In the rows, zero is written as 128.
Each named move below is a turn or a mirror, shown by a few rows before and after it. Which moves, in which order, take the first row of each later pair to the second? The first pair is answered.
z_28 (before -> after):
[140 152 130 117 149 133 134 113 136 141 118 143 119 115 109 111 129 142
 147 116 129 127 135 126] -> [142 151 131 119 143 137 133 118 137 151 115 142 117 119 112 122 125 144
 146 112 125 129 133 129]
[145 120  90 165 119  95 140 110  72  96 121 125 111  93 183 167 124 163
  74 151 189 116 118 175] -> [122 131 113 140  66 125 144 160 130 139 132 160  99 142 162 187  89 137
  88 122 110 158  58 179]
[126 128 139 119 103 125 151 137 139 128 111 137 134 129 129 112 111 110
 122 140 139 113 129 164] -> [128 125 133 127 118 120 152 134 137 126 110 133 132 126 133 110 119 117
 119 145 147 110 142 161]
z_72 (before -> after):
[ 77 112 172 119 135 142 111 143 128 133 122 135 127 136 102 172 153 142
 143 124 114 143 115 124] -> [ 86 122 177 121 124 148 111 135 124 136 122 138 128 140 109 165 142 145
 133 131 102 137 116 125]
[ 98 128 133 111 131 122 158 109 143 117 115 129 122 130 147  76 138 108
 132 123 127 133 104 148] -> [110 135 133 115  99 128 150 103 142 119 126 115 113 127 145  80 144 126
 120 137 109 128  92 157]
[119 110 108 136 143 136 112 106 147 145 120 156 138 153 132 164 136  93
 166  84 114 157 166 123] -> [ 81 106 122 118 152 121 128 150 150 133 113 170 121 152 121 130 128  80
 157  89 116 162 107 125]
[129 149 103 116 169 137 125 186 141 128 129 138 106 111  94  92  81  91
 113  84  92 127  85 125] -> [151 175 113 120 133 143 107 171 127 126 149 117 109 113  98 105  71 125
  97 108  68 108  84 141]
z_872 (before -> after):
[148 145  96 128 137 126 147 101 122 136 111 127 138 117 130 122  95 136
 117 150 143 112 159 157] -> [135 135 116 124 136 143 147 135 152 158 130 157 129 141 120 142 105 119
 151 116 111 156 149 129]
[148 110 128 135 117 121 120 113 100  92 146  80 133 130 143 168 157 152
  98 158 130 115 122 151] -> [160 139 137 131 121 141 119 103 127 132 165  97 141 140 124 165 167 153
 142 118 106 133 168 115]
[140 122  82 110 153 120 150 102 128  96  91 127 115  74 138 104  92 136
 131 131 191  93 143 154] -> [132 140 110 105 156 156 151 122 164 148 113 164 118 106 110 126 107 119
 188  78 145 143 173 102]
z_962 (before -> after):
[134 144 134 141 167 116 126 116 148 140 136 131 129 128 115 127 134 114
 166 120 135 127 155 110] -> [123 135 142 132 167 113 118 120 148 141 141 127 126 116 119 123 140 121
 167 123 135 130 161 101]
[148 146 134 135 110 139 103 138 122 139 158 107 125 128 121 119 142 160
 122 139 115 127 134 102] -> [159 142 129 135 105 135 111 125 116 148 163 115 123 144 117 133 133 162
 126 132 109 130 147 112]
[120 152 137 131  78 158 116 136 137 168 116 122 128 165 129 170 104  93
 124 141 128 135 115 145] -> [ 91 143 154 119 106 137  96 166 118 140 124  95 119 128 129 115 137 103
 108 155 139 118  84 110]
[175  96 117 144 153 169  82 113 142 156 161 124 153 147 141 152 167 143
 183 113 204 162 186  78] -> [158  95 130 136 166 162  79 121 131 144 160 106 151 130 139 118 176 145
 170 122 213 153 167  55]
z_42 (before -> after):
[166 158 175 114  95 128 138 141 175 139 136 113 129 166 127  92 136 167
 150 133  79 111 128 103] -> [161 163 174 115 106 124 142 147 178 143 123 122 127 171 129  89 133 154
 165 124  77 122 135  95]
[ 97  98 169 147  44 150 125 123 116  97 139  90 119 155 139 222  70 109
 101 161 103 140 108 162] -> [ 84  94 180 141  48 154 110 132 117  97 152  89 115 158 139 220  93 108
 109 157  94 154 103 140]
[ 88 100 115 117  46 131 113 156 127  99 165 142 101 136 107 156 116  88
 116 140  76 150  49 149] -> [ 87 100 123 123  62 145 119 158 131 110 166 150 103 144 103 157 124  75
 134 122  81 163  58 141]
Now pairs of rows:
Each pair is 2 to 3 moves apart.
[140 142 140 134 108 171  87 112 163 179 157 163 140 160 104 158 151 128
 173  88  99 157 203 105] -> [ 73 120 146 112 174 125 118 167 158 145 130 163 129 127  96  58 156  94
 160  81 153 149 143  76]
z_42, z_72, z_962
[ 63  78 126 122 141 131 156 182 154 117 103 158 117 145 142 142 131  80
 131 112 142 171  79 125] -> [136 179 156 115 103 124  91 121 105 110 136  83 147 103 133  81 155 191
 102 164  92  81 127 114]
z_72, z_872, z_42
[189 120 109 168 161 132 105  88 115 153 104 129 133 107 145 153 104 147
 142 153 168 156 112 171] -> [181 120 112 155 189 144 111  98 140 166 107 142 134 105 133 135 110 126
 173 121 168 175 124 145]
z_72, z_872
[101  97  94 138 165 150  98 112 138 143 176 126 129 158 130 171  94  84
 198 116 102 168 152  69] -> [ 73 120 130 115 175 121  84 141 101 100 177  72 122 115 131  74 105 120
 133 158 110 128  81  73]
z_42, z_962, z_72
[163 134 114 138 122 160 132 106 156 169 150 175 132 154 123 187 127 124
 177  92 110 152 181 111] -> [114 123 145 122 191 109 117 133 109 109 146 120 132  91 126  75 188 146
 144 125 160 115 130  66]
z_28, z_962, z_72
[ 83  87 102 104 120 105 117 139  88  89 143 114 136 149 132 112 184 162
  86 129 157 127 126 122] -> [ 74 117 116  88 123 126 120 162 134 140 143 154 145 171 101 109 173 148
 130  84 108 155 145  92]
z_872, z_72, z_28
[ 88 163 167 116 108 142 134 167 181 176 131 160 126 171 110 137 108 119
 175  93  86 160  91 102] -> [126 180 169 124  85 149 118 135 167 179 145 148 132 173 112 171 117 142
 177 108  67 146 126 114]
z_72, z_72
[117 174 144 105 108 152 145 135 142 139 133 155 159 134 109  96 104 157
 123 157  54 130  94 173] -> [156 149  97 129 169 143 165  75 133 124 107 160 177 105 132 124 121 144
 140 143 134 123 191 168]
z_28, z_962, z_72
[106 106  97 134 196 111 116 136 178 127 117 150 127  97 125 124 141  86
 173 116 135 151 167 133] -> [119 175 131 115 134 116  81 146 158 124 133 104 134  95 125  79 126 153
 134 163  61 102 128 153]
z_72, z_72, z_872
[122 130 116 134 145 157 157 146 188 178 126 201 137 158 107 151 108  75
 184  65 112 181 160 118] -> [ 77 130 151 111 147 136 147 207 179 148 131 174 123 150 102  86 121  91
 152  87 103 166  70 107]
z_72, z_962
[151 108 101 153  78 142 135 124 127 159 118 169 109 166 128 173 159 136
 141 106 144 163 154  97] -> [148 121 110 145 114 107 117 108  90 119 114 118 111 113 140  93 186 174
 108 134 176 116 150  85]
z_872, z_872, z_962
[ 92 112 167 126 158 114  83 150 100 110 147 122 137 139 107 139 147 142
 151 131 123 142 149  81] -> [107  81 138 140 134 105 113 133  99  99 118 145 135 155 125 183  90 114
 120 156 146 138 136 158]
z_962, z_42, z_872
[139 113 104 131 139 148 130 116 150 156 125 178 144 158 128 180 122  92
 162  82 139 172 186 108] -> [ 98 109 112 111 160 125 165 154 156 135  88 179 135 151 128 114  97  68
 137  83 156 160 115 127]
z_72, z_962, z_42
[158 104  93 156 126 149 120  85 131 157 144 146 127 127 131 184 137 123
 142 118 160 141 195 123] -> [135 107  90 140 171 127 136 103 137 156 124 157 131 111 114 126 136 103
 146 104 189 138 189 111]
z_72, z_872, z_872
[101  85 111 129 182 107 147 181 132 123 105 134  94 109 140 104 149  85
 149  94 165 154 130 104] -> [107 141 139 116  92 128 128 196 148 148 120 130  96 141 127 108 108 124
 128 114  67 134  72 146]
z_872, z_28, z_72
[161 161 132 116 108 137 123 111 107 127 135 110 136 109 140 109 135 159
 114 155 112 100 151 123] -> [136 103 114 127 121 116 148 130 103  89 117 113 122 109 156 132 133 127
 102 171 157 114 118 153]
z_72, z_872, z_872
[177 176 134 123 101 124  91 102  86 106 126  67 142  79 161 107 141 186
  80 174 126  68 154 133] -> [165 180 144 122 102 120  93 116  88 107 134  64 136  81 152  90 145 191
  72 174 116  72 129 129]
z_28, z_962, z_28
[ 68 116 141 108 125 114 146 203 139  95 122 124 114 134 114  60 122 102
 125 128 120 174  55 141] -> [183 187 100 134 109 118 141  76 121 125 119 115 157 113 123  84  92 153
 132 131 112 118 195 177]
z_872, z_72, z_962
[ 85 136 146 105 174 109 135 172 158 142 122 158 123 126 104  94 144  94
 167  89 136 154 126  72] -> [ 91 103 121 120 199  92 151 152 127 112  99 145 125 100 127  89 139  92
 139 113 192 133 131 103]
z_28, z_872, z_42
[148 140 128 136  71 108 119  84 106 110 144  99 121 130 137 140  98 154
  97 163 115  95 151 173] -> [ 85 131 161 111  81 126 125 170 156 138 151 140 105 161 106 122 114 109
 135 118  84 152  88 120]
z_72, z_962, z_28
[111 121 153 142 121 131 111 112 105 156 173  72 101 101 107 124 188 145
 158 129 111 126 150  60] -> [126  94 138 161  79 154 128 102 113 155 165  91  99 137 117 203 146 121
 147 146 106 142 138 113]
z_872, z_72, z_962
[141  96 107 148 154 118 116 112 114 103 117 108 130 105 137 133 131 126
 119 134 181 128 140 149] -> [115 117 141 130 168 125 107 150 151 130 140 116 129 111 117 107 161 124
 155 105 137 150 134  89]
z_872, z_28, z_962
[ 83 137 148 112 158 118 147 161 157 131 132 162 131 150 102 100 138 114
 147  91 117 139 106 119] -> [112 170 142 102 130 109 149 139 136 125 120 131 144 130 104  76 106 145
 111 125 104  94 106 169]
z_42, z_72, z_872
[151 124 117 137 116 129 146 131 147 127 107 153 133 153 146 153  75 128
 111 140 106 143 110 172] -> [160 154 130 137 141 113 112 119 116 109 120 112 142 107 142  97 121 172
  99 165 121 101 130 132]
z_872, z_962, z_72
[ 92 115 145 132 141 152 133 181 135 132 145 118 127 138 142  90 159 120
 135 123 112 143  78 126] -> [133 154 153 135 106 156 108 153 126 147 161 101 136 143 134  99 158 157
 127 133  76 121 108 129]
z_72, z_872, z_872
[ 46 125 186  87 132 108 117 233 144 105 131 123 109 127 106  58 147 130
 107 123 111 142   7  96] -> [ 96 144 199 104 148 105  63 162  85  92 167  74 121  84 134  61 218 197
  99 149 137 109  87  47]
z_28, z_72, z_42
